[[118 125 133 134 135 125 122 138 135 125 131 127]
 [136 115 145 114 129 119 135 131 148 114 126 135]
 [117 129 123 128 135 119 109 128 130 117 132 129]
 [140 134 116 138 116 129 128 129 116 137 138 129]
 [143 130 124 138 110 130 138 128 119 140 135 122]
 [132 112 146 118 132 126 134 129 146 117 119 126]
 [122 117 146 126 136 132 134 133 140 126 120 126]
 [150 121 126 130 113 126 135 123 125 130 137 131]]
:
[[131 137 130 125 123 135 126 113 130 126 121 150]
 [126 120 126 140 133 134 132 136 126 146 117 122]
 [126 119 117 146 129 134 126 132 118 146 112 132]
 [122 135 140 119 128 138 130 110 138 124 130 143]
 [129 138 137 116 129 128 129 116 138 116 134 140]
 [129 132 117 130 128 109 119 135 128 123 129 117]
 [135 126 114 148 131 135 119 129 114 145 115 136]
 [127 131 125 135 138 122 125 135 134 133 125 118]]

[[140 129 119 133 132 112 125]
 [116 135 152 140 115 151 134]
 [150 125 119 115 118 119 154]
 [121 107 116 142 116 111 127]
 [120 140 117 111 148 118 121]
 [128 147 149 127 134 152 130]
 [138 132 143 136 119 135 147]
 [130 127 141 138 111 142 137]
 [133 154 149 119 145 149 134]
 [143 136 121 112 144 127 132]
 [127 147 150 141 135 153 107]]
:
[[107 153 135 141 150 147 127]
 [132 127 144 112 121 136 143]
 [134 149 145 119 149 154 133]
 [137 142 111 138 141 127 130]
 [147 135 119 136 143 132 138]
 [130 152 134 127 149 147 128]
 [121 118 148 111 117 140 120]
 [127 111 116 142 116 107 121]
 [154 119 118 115 119 125 150]
 [134 151 115 140 152 135 116]
 [125 112 132 133 119 129 140]]

[[139 118 147 136 129 146 144 138 131 147 121 118]
 [131 130 127 135 129 146 130 130 124 132 121 117]
 [123 131 121 134 133 128 119 124 128 115 113 123]
 [118 136 111 112 131 107 111 118 128 107 131 146]
 [116 132 111 109 130  99 111 117 129 107 135 150]
 [128 136 124 138 129 146 128 129 126 125 110 115]
 [116 141 114 113 132 119 115 120 122 114 136 138]]
:
[[138 136 114 122 120 115 119 132 113 114 141 116]
 [115 110 125 126 129 128 146 129 138 124 136 128]
 [150 135 107 129 117 111  99 130 109 111 132 116]
 [146 131 107 128 118 111 107 131 112 111 136 118]
 [123 113 115 128 124 119 128 133 134 121 131 123]
 [117 121 132 124 130 130 146 129 135 127 130 131]
 [118 121 147 131 138 144 146 129 136 147 118 139]]

[[120 139 131 144 128 140 126 115 123]
 [144 126 130 134 111 133 141 157 118]
 [125 138 131 144 122 141 130 125 120]
 [134 123 127 123 124 125 132 139 127]
 [134 126 128 129 122 128 132 143 125]
 [116 137 130 139 133 135 124 110 127]
 [128 140 133 155 116 146 136 132 116]
 [136 134 132 145 111 141 139 147 116]
 [132 129 129 130 122 131 131 140 124]]
:
[[124 140 131 131 122 130 129 129 132]
 [116 147 139 141 111 145 132 134 136]
 [116 132 136 146 116 155 133 140 128]
 [127 110 124 135 133 139 130 137 116]
 [125 143 132 128 122 129 128 126 134]
 [127 139 132 125 124 123 127 123 134]
 [120 125 130 141 122 144 131 138 125]
 [118 157 141 133 111 134 130 126 144]
 [123 115 126 140 128 144 131 139 120]]

[[129 126 118 135 122 104 104 134 136 122 121 121 139 130 153]
 [151 136 121 141 144 110 139 111 153 134 144 105 108 112 128]]
:
[[128 112 108 105 144 134 153 111 139 110 144 141 121 136 151]
 [153 130 139 121 121 122 136 134 104 104 122 135 118 126 129]]

[[124 129 133 144 140]
 [127 129 113 106 121]
 [127 125 121 131 131]]
:
[[131 131 121 125 127]
 [121 106 113 129 127]
 [140 144 133 129 124]]

[[128 121 126 114 129 129 134 128 138]
 [127 125 129 115 128 124 132 128 141]
 [139 122 123 114 127 133 143 138 145]
 [138 122 121 111 128 131 144 138 152]]
:
[[152 138 144 131 128 111 121 122 138]
 [145 138 143 133 127 114 123 122 139]
 [141 128 132 124 128 115 129 125 127]
 [138 128 134 129 129 114 126 121 128]]
---
[[137 109 110 112 108 102]
 [154 111 102 104 137 127]
 [110 146 146 154 134 132]
 [118 108 112 134 108 108]
 [142 127 119 113 126 102]
 [124 109 133 148 112 144]]
:
[[110 146 146 154 134 132]
 [118 108 112 134 108 108]
 [124 109 133 148 112 144]
 [137 109 110 112 108 102]
 [142 127 119 113 126 102]
 [154 111 102 104 137 127]]

[[144 154 107 126]
 [127 139 125 131]]
:
[[127 139 125 131]
 [144 154 107 126]]

[[109 146 100]
 [134 129 120]
 [149 121 140]
 [110 148 100]
 [144 122 141]
 [114 138 111]
 [137 131 121]]
:
[[109 146 100]
 [110 148 100]
 [114 138 111]
 [134 129 120]
 [137 131 121]
 [144 122 141]
 [149 121 140]]

[[139 112 117 115 155 126 142 139 132 146]
 [113 127 120 133 121 117 124 125 136 126]
 [150 132 136 121 139 143 138 127 116 132]
 [140 123 135 132 130 126 131 135 120 126]]
:
[[113 127 120 133 121 117 124 125 136 126]
 [139 112 117 115 155 126 142 139 132 146]
 [140 123 135 132 130 126 131 135 120 126]
 [150 132 136 121 139 143 138 127 116 132]]

[[110 148 121 116]
 [102 125 129 152]
 [132 108 120 127]]
:
[[102 125 129 152]
 [110 148 121 116]
 [132 108 120 127]]

[[148 140 124]
 [146 154 133]
 [138 122 120]
 [145 156 135]
 [137 121 120]]
:
[[137 121 120]
 [138 122 120]
 [145 156 135]
 [146 154 133]
 [148 140 124]]

[[113 120 140 118 111 131 136 143 145 116 124 144 139]
 [ 99 101 153 134 127 120 138 106 154 126 107 152 151]]
:
[[ 99 101 153 134 127 120 138 106 154 126 107 152 151]
 [113 120 140 118 111 131 136 143 145 116 124 144 139]]

[[132 107 146 130]
 [139 108 124 147]
 [118 137 124 121]
 [146 154 117 151]
 [106 148 114 123]
 [129 147 123 142]]
:
[[106 148 114 123]
 [118 137 124 121]
 [129 147 123 142]
 [132 107 146 130]
 [139 108 124 147]
 [146 154 117 151]]
---
[[113 113 111 143 118 103 142 149 118]
 [155 148 126 128 100 150 153 154 151]
 [109 156 102 114 115 145 104 153 142]
 [109 133 115 119 118 109 120 105 152]
 [148 120 129 140 149 136 117 127 138]
 [108 148 124 111 152 154 133 100 151]
 [115 106 127 129 120 117 113 104 128]
 [101 101 119 135 120 128 120 154 139]
 [117 102 122 100 119 142 116 110 114]
 [111 112 155 109 130 142 151 105 108]]
:
[[113 113 111 143 118 103 142 149 118]
 [109 156 102 114 115 145 104 153 142]
 [148 120 129 140 149 136 117 127 138]
 [115 106 127 129 120 117 113 104 128]
 [117 102 122 100 119 142 116 110 114]]

[[118 117 124 119]
 [120 146 113 153]
 [115 113 124 109]]
:
[[118 117 124 119]
 [115 113 124 109]]

[[138 101 117 128 131 136 131 113 134]
 [137 102 116 126 134 120 150 124 136]
 [138 105 116 128 130 128 137 116 134]]
:
[[138 101 117 128 131 136 131 113 134]
 [138 105 116 128 130 128 137 116 134]]

[[137 131 128 129 132 128 142 131 138 128 133]
 [131 129 129 129 131 128 134 148 136 129 131]
 [144 133 131 129 138 128 144 149 143 129 149]
 [128 129 136 128 130 129 130 137 136 128 129]
 [129 128 133 128 132 128 131 134 134 128 130]
 [131 131 130 128 137 129 131 132 135 129 131]
 [131 129 130 128 132 128 137 131 136 129 142]
 [141 133 128 128 131 129 152 135 138 130 136]]
:
[[137 131 128 129 132 128 142 131 138 128 133]
 [144 133 131 129 138 128 144 149 143 129 149]
 [129 128 133 128 132 128 131 134 134 128 130]
 [131 129 130 128 132 128 137 131 136 129 142]]

[[119 114 123 106 132]
 [127 147 130 132 121]
 [116 117 118 108 131]
 [125 122 115 124 142]
 [124 123 114 125 142]
 [123 147 125 131 121]]
:
[[119 114 123 106 132]
 [116 117 118 108 131]
 [124 123 114 125 142]]

[[113 138 134 115 141]
 [107 134 123 107 126]
 [136 116 133 135 123]
 [145 127 143 146 134]
 [153 115 118 151 117]
 [148 134 116 150 148]
 [119 130 134 120 136]
 [129 117 138 128 118]
 [112 120 136 111 118]
 [132 142 139 133 151]]
:
[[113 138 134 115 141]
 [136 116 133 135 123]
 [153 115 118 151 117]
 [119 130 134 120 136]
 [112 120 136 111 118]]

[[110 128 148 149 108 144 132 156 154 152]
 [124 145 119 121 109 114 148 143 129 126]
 [144 143 105 105 136 105 141 115 107 106]]
:
[[110 128 148 149 108 144 132 156 154 152]
 [144 143 105 105 136 105 141 115 107 106]]
